Each path is a new rotation, seen through one point. The rows after it are directions, each followed by how far the rotation turns it, in degrees each step (0 if it stays put).
Each turn is a multiple of 5 degrees from 10 to 175, or 0.
Each row of a path follows its step; steps can be skipped.
Rotation 1:
step 2: 1.093, 0.982, -2.492, -0.654, -3.117, -0.571, 1.322, -2.777, -0.397, -0.903, -3.786, -0.933, -0.033, -1.615, -0.630, -1.274, 4.563, 0.300, 1.346, -1.193, -0.225, 1.904, 1.024, -1.373, -0.054, 3.410, 1.322, -1.110, -0.815, 2.024, -0.998, -3.165, 0.420, -1.195, 1.472, 0.500, 3.174, -1.474, 1.228, 0.596, 1.495, -2.299, -0.214, -2.866, 0.893, 1.919, 1.774, 0.544, -1.159
step 3: -0.851, 1.661, -1.305, 2.181, -0.537, 2.012, 0.131, -3.078, 1.953, 0.129, 1.374, -0.798, -1.934, -1.842, -1.168, -1.613, -0.443, 0.343, 1.367, 0.471, 0.433, 0.475, 1.183, 0.182, -2.204, 2.084, 1.941, -0.433, 2.515, 2.122, 2.701, -3.482, 1.172, 0.678, -1.014, 2.661, 1.591, -1.241, -4.519, 2.350, 1.788, -1.169, 0.116, 1.593, 1.882, -1.029, -0.250, 2.756, -1.934
step 4: 0.980, -1.346, -0.716, 1.776, 0.560, 2.827, -1.469, 0.696, 1.403, -0.068, -1.987, -0.308, 1.696, -1.445, 0.492, 0.552, -2.915, -0.750, 1.774, 0.172, 1.409, -1.168, -0.577, 1.606, 2.463, 2.941, 1.796, -0.403, -1.605, -0.859, 1.066, -3.948, 2.122, 1.318, 1.808, -0.827, -0.123, 3.120, -4.038, 1.397, -2.707, -2.385, -1.042, -2.107, 1.798, -0.141, 2.124, 1.647, 0.192
step 5: 0.555, -2.674, 0.269, -0.518, -0.246, 1.200, -2.769, -2.407, -1.034, -1.895, 0.510, 0.716, 1.980, 0.211, 0.685, -2.161, 2.214, 0.347, 1.749, 2.726, 2.135, -0.740, 0.267, -0.789, -0.927, 0.757, 2.452, 1.790, -2.820, -2.776, -1.453, -0.906, -0.337, -1.731, -1.102, 1.015, 4.072, 0.851, -2.184, -0.634, 0.085, -4.756, 1.275, -1.549, 0.537, 0.519, -0.431, 1.021, 2.940
step 8: 1.248, 0.078, 2.260, 2.218, -0.549, 2.601, 0.552, -1.568, -0.482, -1.014, 2.078, 6.096, 1.040, 3.245, -1.123, -0.169, 2.589, -1.032, 1.554, 0.872, -1.596, -0.966, -0.280, -0.266, 0.460, 1.037, -2.591, 1.315, 0.536, 0.214, -1.822, -2.597, -2.923, 1.358, -0.378, -0.711, 0.001, -0.173, -2.431, 0.012, -1.372, -2.070, 0.351, 0.019, -3.168, 1.497, -1.278, 2.033, -0.169
step 11: 1.605, 0.683, 0.469, 2.957, 0.711, -0.071, 2.818, -0.878, -2.036, 1.979, -2.197, -1.338, 3.383, 1.560, -3.373, -1.132, -0.308, 0.851, -1.847, 2.635, 1.188, 1.301, 0.748, 0.531, -0.954, 1.148, -1.534, 0.172, 2.905, 0.606, 0.106, -3.584, -1.647, 1.846, -0.122, -0.485, 1.264, -0.377, 0.012, 3.570, -2.214, -1.744, 0.537, -0.459, -1.207, 2.595, 3.296, -0.187, -0.658
step 14: 2.907, -1.158, 1.395, 0.560, 0.901, -2.152, 0.230, -1.414, -2.811, -1.998, 1.147, -1.767, 0.967, -0.694, -1.653, -0.897, -0.380, -0.707, 0.791, 1.072, 5.442, -1.700, 1.321, -4.598, -0.260, 0.399, 0.522, -2.933, 0.268, -2.027, 0.429, -1.062, -1.282, 1.322, 0.950, -2.326, 0.299, -2.106, -2.432, 1.521, 1.192, -0.487, 2.862, -0.475, 0.807, -1.020, 0.689, -1.893, -0.918
step 15: 3.635, 0.139, -2.447, -1.896, 1.267, 0.777, 0.178, 2.200, -0.250, -3.730, 2.109, 2.689, -0.451, 0.461, 2.682, -0.384, 0.640, 0.511, -0.287, -1.879, 1.226, -0.412, 1.888, -0.344, -4.212, 1.693, -1.605, 1.672, 0.252, -3.493, 0.727, -1.719, -0.103, 2.632, 1.940, -0.506, -1.355, -0.161, -0.811, 2.688, 1.044, -1.269, 1.683, 1.081, -0.611, -0.856, 2.540, 0.107, -1.613
step 16: 0.943, -0.837, -0.450, 2.707, -1.036, -1.843, 1.181, 1.541, 1.298, -4.324, -0.448, 1.708, -2.313, 1.941, -0.880, 1.099, 0.165, 1.137, 0.585, 0.102, 1.157, -0.995, 1.585, 1.592, 1.050, 2.706, 1.515, 5.181, -0.446, -0.416, -2.950, -0.507, -1.923, 0.510, -1.622, -0.565, -0.238, -2.551, -1.125, 0.211, 0.281, 0.203, -0.367, -2.283, 0.755, -2.334, 3.724, -1.769, -1.039
Directions:
-0.774, 0.497, 0.040, -0.105, -0.906, 0.051, 0.928, -0.148, 0.268, -0.486, 0.883, 0.246, 0.304, -1.419, 0.071, -0.240, 0.476, 0.586, 0.022, -0.249, 0.148, -0.599, 0.935, 0.027, 0.603, 0.917, 0.341, 0.631, -0.343, -0.614, 0.362, 0.271, 0.876, -0.343, 0.960, -0.454, 0.559, -0.182, -0.279, 0.091, -0.153, 0.088, 0.026, 0.720, 0.946, -0.215, 0.710, -0.713, -0.380 | 25
0.313, -0.264, -0.358, -1.445, 0.679, 0.540, 0.171, 0.321, 0.437, -0.600, -0.152, -0.067, -0.479, -0.065, 0.178, 1.302, 1.459, -0.562, 0.421, -0.352, -1.288, 0.400, -0.257, 0.203, -0.436, 0.361, 0.488, 0.254, -0.532, -0.662, -0.395, -0.462, 0.611, -0.319, -0.123, -0.081, 0.551, 0.197, 0.809, 0.422, -0.081, -0.653, 0.000, -0.212, -0.102, 0.553, -0.008, -0.442, 0.656 | 135
0.671, 0.816, -0.002, -0.089, 0.853, -0.417, -0.379, 1.037, 0.548, -0.971, 0.193, 1.148, 0.831, 0.087, 0.565, -0.538, -0.005, 0.304, -0.595, 0.943, -0.490, -1.046, -0.377, -0.825, 0.400, 0.089, 0.389, -0.144, -0.411, 0.127, 0.080, 0.147, 0.639, -0.599, -0.723, -0.013, -0.077, -0.374, -0.389, 0.219, 0.529, 0.191, -0.193, -0.467, -0.992, -0.742, -0.097, -0.561, -0.140 | 40
0.521, 0.025, 0.330, 0.256, 0.232, 0.139, 0.308, 0.185, 0.260, 0.112, -0.391, 0.703, 0.135, -0.429, -0.353, 0.560, -0.286, -0.081, 0.221, -0.010, -0.448, 0.157, 0.163, -0.123, 0.797, -1.022, -0.112, 0.352, -0.285, -1.074, 0.576, 0.106, -0.753, -1.010, -0.882, -0.889, 0.203, -0.119, 0.395, -0.719, 0.021, -0.744, -0.362, 0.047, 0.929, -0.659, 0.555, 1.763, -0.428 | 90
-0.621, -0.128, 0.909, 0.217, -0.107, 0.547, 0.071, -0.299, -0.610, -0.592, -0.382, -0.219, 0.803, -0.954, -0.864, 0.631, 0.370, -0.578, -0.936, -0.360, -0.163, -0.797, -0.083, -0.821, -1.492, 0.479, 0.126, 0.046, -0.212, 0.690, -0.664, 0.819, -0.063, -0.337, -0.183, 0.224, -1.046, 0.844, 0.341, -0.146, -0.027, -0.377, -0.224, -0.165, -0.084, -0.414, 0.047, 0.453, -0.556 | 60
-0.229, 0.339, -0.341, 0.251, -0.395, 1.410, -0.940, 0.348, 1.020, 0.715, 1.182, -0.116, 0.020, 0.112, 0.373, -0.145, 0.392, -0.575, 0.350, 0.568, 0.028, -0.676, -0.128, -0.359, -1.090, -0.090, -1.155, 0.357, 0.813, 0.149, 0.230, 0.245, -0.200, 0.232, 0.005, -0.613, 0.600, -0.311, 0.531, -0.182, 0.593, -0.606, 0.271, 0.215, 0.519, -0.858, -0.683, -0.167, 0.291 | 155
0.241, 0.117, -0.378, -1.176, -0.534, -0.658, 0.328, -0.554, 0.934, -0.192, 0.366, 0.300, -1.525, 0.643, 0.091, -0.857, 0.243, 0.930, -0.970, 0.285, -0.076, 0.152, 0.342, -0.009, -1.342, -0.069, 0.260, 0.064, 0.474, 0.309, 0.407, -0.059, 0.509, -0.386, -0.275, -0.228, -0.536, 0.956, -0.190, -0.677, -0.122, 0.006, -0.012, 0.175, 0.011, -0.237, 0.497, 0.942, 0.094 | 115
-0.349, 0.118, 0.260, -0.182, -0.319, -0.256, -0.463, 0.066, 0.020, 1.101, -0.235, 0.354, -0.170, 1.173, -1.156, 0.212, 0.838, -0.320, -0.370, 0.274, 0.960, -0.107, 0.118, 0.136, 0.185, 0.007, -0.639, -0.605, -1.014, 0.018, -0.929, 0.052, 0.708, -0.581, -0.049, -1.277, 0.500, -0.017, -0.781, -0.181, -0.594, -0.391, -0.478, -0.898, 0.176, 0.049, 0.344, -0.681, -0.520 | 120
